Rotation paths and how fast each direction turns (degrees per step):
Each turn is a multiple of 5 degrees from 10 to 175, or 0.
Each row of a path follows its step; steps can be skipped.
Rotation 1:
step 1: [ 0.83 -0.05 -2.76 -2.34  2.48 -4.19  0.00 -5.00  2.20 -3.72 -0.26 -1.15
  2.52 -3.74 -1.15  2.26  1.82 -2.24 -4.19  3.05  5.23 -1.22 -1.12  4.49
  0.60  2.02 -1.39 -3.13  2.18 -2.18 -2.65  2.73 -0.37  0.09 -0.68  0.85
 -4.14  4.24 -1.16 -0.24 -0.23  0.12  0.05  4.89  1.00  2.54  2.61 -3.44
 -0.25  2.42 -4.63  0.83 -1.87 -0.96 -0.80 -1.67  1.75 -1.50 -0.44  0.48
  5.00 -2.26  1.72  0.06 -1.08 -2.59  2.86  2.21 -0.28]
step 6: [ 2.00 -2.48  0.98 -1.79  3.78 -3.05 -1.24  2.87 -2.94  1.71 -1.03 -2.04
 -3.57  1.64 -2.07  4.70  1.01  0.15 -4.23  0.93 -2.46 -0.71 -0.92 -2.04
  0.51  4.51 -0.31 -0.55  2.28 -2.08  0.85  0.05 -4.20  2.21 -5.22 -1.92
 -0.50  1.61  1.16 -1.22  0.94  4.34 -1.54 -0.43  0.30  0.82  5.27  2.53
 -2.48 -2.00  1.27 -1.24 -1.40  3.16 -5.03 -0.53 -1.37  1.96  0.76  4.66
  0.78  1.35  2.10  2.94 -2.50 -0.38 -5.56  2.49 -0.34]
step 15: [ 1.65 -0.60  3.00 -0.08  2.01  0.40  1.07  0.12  1.09 -3.62  1.90  4.41
 -1.59  2.44  3.52 -2.96  4.00  0.78 -2.81  3.47  1.32  1.08 -4.53 -0.51
 -1.66 -0.12  2.15  3.26  3.03  0.28 -1.84 -2.65 -4.58 -1.56  2.17 -3.09
  2.64 -3.70  2.24  4.99 -1.33 -1.18 -1.27  1.51  1.91 -0.98  0.84  0.67
 -0.42  4.52 -2.13 -2.57  0.84 -1.15  1.96 -3.21  0.98  2.80  1.25  4.38
 -0.15 -1.24 -2.92 -1.07  1.78 -5.39  3.12  2.03  0.99]
step 23: [-0.33 -1.65 -3.30 -0.97 -1.77  0.58 -1.78  1.40 -0.86  2.14 -1.09  0.25
  3.13  0.49  2.70 -4.11 -0.97  2.11  5.06 -0.90 -2.73  1.18  3.71  1.45
  1.93 -0.61 -1.23  0.71  2.13  1.94  3.10 -3.49 -1.48 -0.51  1.03 -5.08
  6.37  2.84 -2.68 -0.47  0.33 -0.76 -2.01  3.89  2.55 -2.92  1.96  2.92
 -0.74  1.15 -2.26 -1.34  4.08 -1.60 -0.14 -1.81 -3.47 -1.85 -0.75 -1.86
 -3.66 -0.07  4.82  2.30  0.98 -2.24  0.69  4.92  0.60]
step 25: [ 1.62  0.37 -0.20  1.11  1.66 -3.58  2.37  1.19  1.33 -0.53 -2.72  1.78
 -2.45  0.88  0.97 -1.46 -1.55 -1.43  1.55  0.87 -3.14  1.15  5.89 -0.39
 -3.67 -0.76 -0.31 -4.05 -4.06  5.18 -0.57  0.17  1.54  0.77 -1.94 -2.06
 -3.69  0.35  3.29 -4.22 -1.07  2.13  2.46  2.93 -0.98  1.11  3.81  1.62
  2.66 -0.41  2.19 -0.32 -1.16  2.09  2.03 -3.50  0.52  3.02 -4.10 -2.93
  2.72  1.70 -3.34  0.16  0.32  3.02 -4.66 -4.41  2.75]
step 28: [ 0.26  3.59 -1.34 -2.50  1.30 -3.45 -1.93 -1.98  2.03 -2.77 -1.51  0.98
  5.16 -2.45  4.78  4.47  0.15 -1.08  0.59  0.66  0.79 -0.95 -1.69 -1.29
  0.07 -1.44 -0.80 -0.71  2.87  5.44  4.88 -1.44  0.37 -3.31  1.14 -0.86
  1.37 -0.28 -0.10  3.41 -0.92 -2.89  3.14  2.61  0.27  2.49  1.92  2.58
  3.02  0.10  0.63  6.60  1.45  0.68  1.65 -5.36 -1.05 -1.21  0.30 -0.57
  1.98 -1.92 -3.12 -2.07 -1.51 -5.19  0.25 -2.76  0.74]
step 29: [ 0.75  0.87 -1.19  5.09  3.46  3.08 -1.70  6.65  1.59 -3.44 -3.67  0.75
 -0.09 -6.10 -0.56  0.20 -1.65 -0.44  2.14  0.76 -4.45 -2.03 -1.68 -2.63
  2.65  2.05 -2.92 -3.12  2.27  1.37  2.42 -0.25 -3.53 -1.77  0.79 -2.61
 -1.42 -1.29  1.00  1.18 -2.23  3.88 -2.02 -1.72  0.32  3.03  2.45  2.31
 -2.40  2.11  2.57  1.14  2.00 -1.67  0.23  0.70 -4.58 -0.55  1.97  0.53
 -2.21  1.84  0.16 -1.99 -0.83 -0.03  4.05  3.56 -1.47]
Directions:
[ 0.11  0.19 -0.33 -0.57 -0.04  0.24 -0.59 -0.63 -0.18  1.26  0.40  0.89
  0.11 -1.21  0.04 -0.92 -0.49  0.22  0.17  0.23  1.43  0.89  0.09  1.31
  0.16  0.13 -0.56  0.51  0.73  0.07 -0.03  0.41 -0.05  0.24  0.61 -0.03
  0.92  0.48 -0.16  0.14  0.18  0.14  0.75  1.09 -0.92 -0.30 -0.92 -0.11
  1.08  0.27 -0.53  1.05 -0.97 -0.54 -0.40  0.12 -0.90  0.43  0.28  0.63
  0.50 -0.94 -0.07  0.51 -0.21  0.08 -0.59  0.42 -0.63] | 95
[-0.20 -0.36  0.68 -0.63 -0.34  0.53 -0.41 -0.26  0.01  0.29 -1.25  0.09
  0.25  0.78  0.85 -0.60  0.14  0.38  0.38 -1.20 -0.28 -0.42  0.96 -0.59
 -0.25 -0.51 -0.11 -0.16  0.44  0.20  0.34 -0.18 -0.17  0.72 -0.37  0.39
  0.41  0.70 -1.09  0.35 -0.04  0.09 -0.26 -0.81  0.16  0.02  0.31 -0.46
  0.65 -0.06  0.05  0.43  0.11  0.83  0.50 -0.02 -0.60 -0.29 -0.46 -0.55
  0.11 -1.86  0.67  0.34  0.30 -0.51  0.06 -2.11 -1.08] | 155
[-0.07  0.33  0.65 -0.05  0.93 -0.47  1.04 -1.09  0.55  0.46 -0.21 -0.92
 -0.49 -0.63 -0.25  0.72 -0.55  0.93 -0.40  0.54 -0.82  0.91 -1.23  0.09
 -0.33  0.16 -0.72  0.43 -0.59 -0.06  0.44 -0.22  0.17  0.22 -0.34 -0.68
 -0.38  0.42 -0.80  0.01 -0.27  0.37  0.12  0.96 -0.21 -0.95 -0.87 -0.65
  0.87  0.16 -0.25 -0.14  0.90  0.30  0.58  0.05  1.14 -1.31 -0.27 -0.24
 -0.92 -0.59 -0.16  0.31  0.57  0.20  0.71 -0.06 -0.68] | 110
[-0.36  1.59  0.23  0.53  0.20  0.37 -0.03  1.46  0.46 -1.13  0.75 -0.12
 -1.02 -0.17 -0.19  0.10 -0.15 -0.61  0.11 -0.44  0.79 -0.04  0.68  0.70
  0.21  0.50 -1.13 -0.33  0.64  0.71  1.40 -0.52  0.66  0.37 -0.01  0.30
 -1.68 -0.86 -0.06 -0.38  0.59 -0.32  0.20  0.90  0.05  1.00 -0.09 -0.45
  0.03 -0.09  0.10 -0.39 -0.65 -0.47  0.13 -0.46  0.29 -0.65 -0.17 -0.23
  0.06 -0.70  0.50  0.23  0.11 -0.14 -0.04 -0.56 -0.54] | 90
[ 0.31 -0.15 -0.73  0.03 -0.31 -1.56 -0.60  0.92  2.04 -0.11 -0.30  0.00
  0.30 -0.32 -0.86 -0.05  0.36 -0.78  0.06 -0.64  0.72  0.27 -1.42  0.27
 -0.21 -0.32  0.14  0.15  1.09  0.62 -0.81 -0.56 -0.56 -0.55  0.37  0.12
  0.71  0.03  0.12  0.51  0.88 -0.02 -0.10 -0.54 -0.70 -0.61  0.20 -0.79
  0.15  0.26  0.51 -0.31 -0.12  0.94  0.22 -0.56  0.46 -0.69  0.47  0.30
  0.25 -0.20  0.59 -0.80 -0.21 -0.45  1.00 -0.26 -0.05] | 55
[ 0.76  0.02 -0.38  0.26 -1.00 -0.41  0.99  0.13 -1.63 -0.59 -0.79 -0.19
 -0.68 -1.08 -0.43  0.03 -0.59 -0.19 -0.38  0.21 -0.13  1.05  1.28 -0.46
 -0.73 -0.25 -0.05  0.48  0.49 -0.23 -0.52  0.19  0.68 -0.38  0.30  0.19
  0.36  0.18  0.78 -0.01 -0.23  0.04  0.54  0.29  0.31 -0.55 -0.13 -0.86
 -1.00  0.73  0.23 -0.54 -0.15 -0.13  1.30 -0.12 -0.88 -0.63  0.15  1.06
  0.08  0.80  0.14  0.07 -0.21 -0.23  0.40 -1.34 -0.54] | 65
[-0.60  0.39 -0.86  0.01 -0.37  0.55  0.42  0.30  0.20  0.84  1.03  0.47
 -0.19 -0.18 -0.94  0.29 -0.51  0.47 -0.80  0.56  0.01 -1.03  0.29 -0.25
  0.38  0.24  1.09  0.57  0.26 -0.28  0.14  1.53  0.33  0.23 -0.70  0.03
 -0.11  0.75  0.73 -0.02  1.00 -0.38 -0.60 -0.62 -1.05  0.05  0.30  0.00
 -0.02 -0.62  0.08 -0.27  0.75  0.38  0.29 -1.44 -0.50 -0.16 -0.67  0.79
 -0.70 -0.52  0.42  0.55  1.59 -0.43  0.08  0.17 -0.21] | 25
Rotation 2:
step 0: [-0.80 -3.59 -2.25  0.60 -1.11  2.50  2.81  3.93 -0.83  2.11 -2.55  4.63
 -3.93 -0.29 -0.23 -2.46  1.73  2.13  3.37  4.43 -3.40  0.85  0.29  1.74
  0.59 -0.89 -4.76 -1.78  4.06  1.37  3.78  0.09 -1.50  1.51 -1.47 -2.99
 -0.82 -0.20  3.14  4.71  0.04 -0.85 -0.88  0.20 -0.77  4.06 -0.82  4.34
 -0.37  2.03 -2.17  0.32  2.72 -0.69 -4.73  0.83  1.71  4.43  1.00 -1.15
 -0.67 -1.48 -1.60 -2.59  1.02  4.44  0.17  0.31 -1.14]
step 3: [-0.82 -2.01  0.40  2.97  1.37 -2.85  2.59  2.00  1.98 -2.13 -3.50  3.27
 -5.34 -1.55  0.72 -5.44 -2.89  1.50  0.89  1.96 -3.33 -0.35  1.22 -3.72
 -1.93 -2.39 -2.31 -1.37  1.57  0.70  3.57 -2.47  1.45 -0.66 -2.35  1.17
 -3.48  1.78 -0.04  1.53 -2.15  4.59 -0.39 -0.54  0.03 -0.23 -3.66  0.76
 -1.42  3.79 -3.77 -1.42  3.32 -0.06 -2.92  2.18  1.85  2.95 -3.91  2.37
  0.65 -3.46  1.94 -2.21  0.81  4.13  0.07  0.20  0.77]
step 6: [-2.88 -4.02 -1.72  1.36 -2.82 -0.29  0.62 -1.81  2.84 -6.06 -3.55  1.96
  0.01 -2.65  1.15 -1.10 -0.74 -0.03 -0.50  2.34 -0.23 -1.85  2.12  0.23
 -4.94 -3.63 -5.35 -1.95  2.55  1.07  0.29 -0.52 -0.53  0.11 -0.66  3.43
 -3.95  2.73 -2.80 -0.19 -0.43  4.90  2.15 -3.20 -2.81 -0.69 -2.15  3.90
  2.64  5.83  0.88 -2.93  0.55  0.14 -1.23  0.58 -0.84  0.90 -1.92  1.50
  1.39  0.06  1.20  2.13  0.72 -0.26 -0.31 -4.75  0.67]
step 17: [-3.16 -5.08  0.48  0.07 -1.11  2.68 -0.72  0.62  2.45 -2.53 -4.91  3.50
 -0.81 -0.19 -0.60 -1.71  1.30  5.10 -0.28 -0.68  5.66 -2.30  0.54  0.78
  0.05  0.90 -2.81 -0.04  0.69 -0.16  0.63  0.12 -1.93 -3.54 -2.55 -1.51
  2.06 -4.62 -0.92  1.19  2.98  2.55  0.53  1.34 -0.31 -3.08  1.15  2.49
 -1.03  4.54 -0.87 -0.63  3.84 -0.46  1.61  0.27 -4.83 -3.63  0.70  4.48
 -3.39 -0.61  1.89  1.08 -3.48 -0.74  3.16 -2.29 -1.18]
step 19: [-1.95  1.04 -0.46  0.76 -0.29 -2.53  3.00  3.38  0.32 -2.63 -1.51  5.01
 -0.40  3.04 -0.53 -5.49 -2.06  0.88  4.12  3.49  0.45  0.37  2.42 -0.28
 -4.16 -3.29 -0.80  0.47  3.45  3.77  3.47  2.19  3.26  1.37 -1.65 -0.71
 -0.15 -1.91  0.10  2.66  0.40  3.23  0.16  2.01 -2.30  4.54  1.25  1.97
 -0.17  3.00 -2.76 -5.65  2.92 -0.66 -2.80  2.80  0.48  2.40 -1.06  0.18
  3.07 -0.59 -0.53 -0.47  1.14  3.37 -1.08 -0.40 -3.14]
step 20: [-2.09 -1.12  1.24  0.61 -1.21  3.48 -3.63 -0.49  4.67  0.85  0.59  1.10
 -0.52  4.57 -1.36 -2.34  2.70  6.24  0.03 -0.45  0.11 -5.21 -0.80  4.31
 -1.64  0.46 -4.14 -0.67 -2.77  1.29  3.03 -0.29  2.12 -1.04 -2.09 -2.26
  0.81  1.26  1.95 -0.25  0.80  5.59 -1.34  1.17 -1.71  0.54  0.56  3.03
 -0.72 -0.26 -5.40 -1.42  2.73  0.85  2.84 -0.56 -4.16  0.34  0.53  0.73
 -5.04 -1.90  2.13  1.50 -1.30 -2.57  0.99  1.80 -0.19]
step 29: [-2.95 -4.07  2.19 -1.09 -1.46  5.34  0.45 -2.20 -0.95 -2.94 -1.28  2.65
 -1.92  1.04  1.80 -5.65 -0.43  2.37 -0.50  2.23 -2.22 -1.53  0.62  1.45
  2.07  0.01 -2.90 -2.49  4.52  2.86  2.81 -1.86  0.36 -0.98 -5.05 -0.13
 -1.50  2.03  2.76 -0.16  1.23 -0.84  3.53 -2.85 -1.97 -0.71 -1.46  1.56
 -1.03  0.71  0.62 -1.31  5.64  2.42  2.93  2.06 -1.72  2.47 -3.62  0.05
 -2.31 -3.75 -0.51  2.30  0.19  2.11  2.75  3.06  0.70]
Directions:
[-0.95  0.37 -0.10 -1.02  0.83  0.48  0.75 -0.04 -0.72  1.33 -0.16 -0.71
  0.56  0.12 -0.64 -0.10 -0.53  0.34 -0.19 -0.48 -0.25  0.81 -0.75  0.26
 -0.28 -0.01  0.31 -0.16  0.67  0.96  0.64 -0.18 -0.25  0.26 -0.44  0.64
  0.34  0.51 -0.86 -0.34  0.05  0.23 -0.10 -0.91  0.42  1.23  0.56  0.12
  0.07 -0.01  0.12  1.48  0.83 -0.22  0.32 -1.27  0.35  0.02 -0.01  0.76
 -0.37 -0.24 -0.43  1.08  0.99  0.82  0.30  0.52  0.68] | 135
[-0.87 -0.73 -1.19  0.31 -1.81  0.08  0.93 -0.09 -1.44  0.63 -0.17  0.15
  0.68  0.48 -0.13  0.23  0.00 -0.05 -0.14 -0.37  0.39 -0.13  0.08  0.00
 -0.49 -0.56  0.43  0.98  0.68 -0.69 -0.08  0.80  0.18 -0.08 -0.19  0.16
  0.13 -1.26 -0.38  1.80 -0.12 -0.83  0.52  0.19  0.30  0.55 -0.41  0.68
  0.13  0.60  0.98 -0.71  0.17  0.85 -0.34 -0.14 -0.57  0.03  0.53 -0.19
 -0.14  0.28 -0.34  0.30  0.26  0.05  0.23 -0.76 -0.24] | 170
[ 0.18 -0.05 -0.32  0.05 -0.21 -0.23  0.49  0.40  0.64  0.37  1.53 -0.95
 -0.51 -0.07 -0.41  0.34 -0.02  0.19  0.67  0.57 -0.03  0.26 -1.10  0.50
  0.46  0.71  0.35  0.06 -0.49 -0.78 -0.54 -0.01  1.42  0.21 -0.51 -0.35
 -0.24 -0.26  0.20  0.55  1.08 -0.02  0.72  0.15 -0.13  1.09  1.18  1.26
  0.82  0.24 -1.33  0.06  0.32 -0.74 -0.46 -0.29 -0.14  0.13 -0.20  0.32
  0.36  1.26  0.52  0.19 -0.13 -0.64 -0.62  0.56 -0.76] | 95
[ 0.65 -0.82  0.56  0.11 -0.40  0.84  0.91 -0.30  0.48  0.74 -0.55 -0.31
  0.46 -0.22  0.01 -0.02  0.20  0.07 -0.72 -0.74 -0.63  0.71  0.75 -0.53
 -0.06 -1.35  0.13  0.38 -0.67 -0.34 -0.22 -0.65 -0.07 -0.68  0.13 -0.36
  0.36  0.76 -0.11 -0.43  1.08  0.84  0.68 -0.34  0.35  0.18 -0.19  0.67
 -0.49 -0.77  0.81  0.47  1.03 -1.11  0.49  1.44 -0.32 -0.42 -0.33 -0.05
  0.38  0.14  0.04  0.71 -0.24 -0.98 -0.28 -0.99 -0.92] | 95
[-0.17  0.39 -0.54  1.10 -0.79  1.19 -0.03  0.66 -0.15 -0.14 -0.68 -0.46
 -0.50 -0.44  0.03  0.87 -0.13 -1.54  0.05  0.17 -1.67  0.85  0.08 -0.63
  0.12 -0.43  0.33  0.26  0.60  0.39  0.37 -0.18  0.51  0.03  0.21  0.80
 -0.20  0.38 -0.52 -0.01 -0.42  1.06 -0.65 -0.10 -0.22 -0.48  0.31  0.08
  0.92  0.76 -1.20 -0.02 -0.71 -0.82 -1.18  0.33  0.25 -0.01  0.21 -0.53
 -0.01  0.47 -0.93 -0.10 -0.34  0.48  0.88 -0.51  0.28] | 115
[ 1.36 -0.94 -0.06 -0.44  0.36  0.86 -0.12  0.01 -0.27  0.09  0.37  0.55
  0.09  0.10 -0.06 -0.52  0.36  0.92 -0.53  0.12 -1.04  0.34 -1.11 -0.30
  0.48 -0.45 -0.45 -0.75 -0.42 -0.11  0.88  0.50  0.18 -1.65 -0.60 -0.25
 -0.40 -0.38 -0.25  0.36  0.20 -0.63  0.58  0.68  0.45 -0.22 -0.32 -1.59
  0.16  0.75  0.04  0.75  0.00  0.07 -1.54 -0.64 -0.15 -0.68  0.21 -0.79
 -0.41 -0.11  0.38  0.36 -0.27 -0.26  0.81  0.61 -0.32] | 85
